In the data rows, the value 128 means zero.
Here are some points, each followed by its number:
[118, 104, 114, 110, 229, 93, 183, 132, 100, 127, 165, 92, 96, 131] 0
[142, 138, 167, 112, 80, 134, 111, 120, 158, 120, 145, 118, 125, 84] 1
[162, 123, 133, 175, 214, 178, 95, 255, 142, 201, 250, 92, 143, 37] 2
[144, 154, 99, 118, 124, 172, 139, 101, 133, 119, 99, 104, 180, 89] 3
[118, 141, 100, 141, 113, 137, 154, 93, 136, 75, 89, 117, 154, 115] 4
[123, 132, 117, 164, 98, 149, 123, 86, 135, 84, 71, 68, 161, 89] 5
[105, 120, 118, 160, 142, 37, 119, 120, 63, 157, 110, 113, 236, 111] 6
[147, 125, 114, 143, 104, 149, 209, 72, 128, 109, 87, 146, 235, 183] 7
[166, 80, 142, 110, 66, 128, 86, 99, 158, 109, 74, 148, 0, 109] 8
[139, 133, 144, 140, 124, 155, 123, 141, 134, 138, 132, 150, 112, 134] 9
[98, 128, 129, 117, 123, 113, 128, 165, 144, 145, 106, 151, 113, 142] 10
[153, 135, 124, 182, 108, 167, 165, 135, 142, 140, 118, 146, 191, 103] 11
[114, 100, 142, 125, 154, 109, 157, 165, 113, 149, 125, 167, 71, 116] 12
[149, 132, 167, 107, 71, 134, 63, 153, 138, 183, 124, 214, 119, 160] 13
[100, 99, 142, 88, 62, 143, 62, 132, 142, 130, 117, 162, 69, 130] 14
Which three points above are nearest to each new point, looking only along the 2 directions in which the numbered points spread most? Their numbers follow each, nearest first.
[135, 122, 158, 130, 79, 109, 137, 82, 121, 101, 59, 213, 118, 158] 4 5 1
[100, 139, 126, 117, 64, 110, 95, 152, 84, 168, 110, 210, 148, 186] 1 10 9
[148, 112, 134, 154, 135, 184, 147, 112, 162, 131, 138, 108, 146, 117] 11 3 9
[100, 162, 122, 104, 128, 82, 176, 122, 113, 111, 116, 118, 129, 134] 3 11 4
[146, 125, 140, 161, 172, 130, 180, 103, 110, 102, 139, 140, 125, 148] 11 3 4
[129, 155, 113, 147, 100, 146, 110, 63, 125, 106, 75, 88, 237, 85] 7 5 4
[154, 147, 149, 136, 138, 151, 160, 144, 137, 109, 170, 175, 168, 161] 11 3 9
[141, 134, 106, 126, 142, 138, 135, 101, 100, 83, 124, 71, 137, 47] 11 3 6
[166, 117, 143, 136, 150, 190, 111, 117, 175, 153, 135, 132, 79, 120] 12 9 10
[91, 110, 182, 96, 176, 115, 171, 198, 108, 163, 251, 143, 117, 133] 0 12 2
[127, 133, 96, 114, 147, 143, 128, 115, 116, 121, 127, 53, 149, 79] 11 3 0
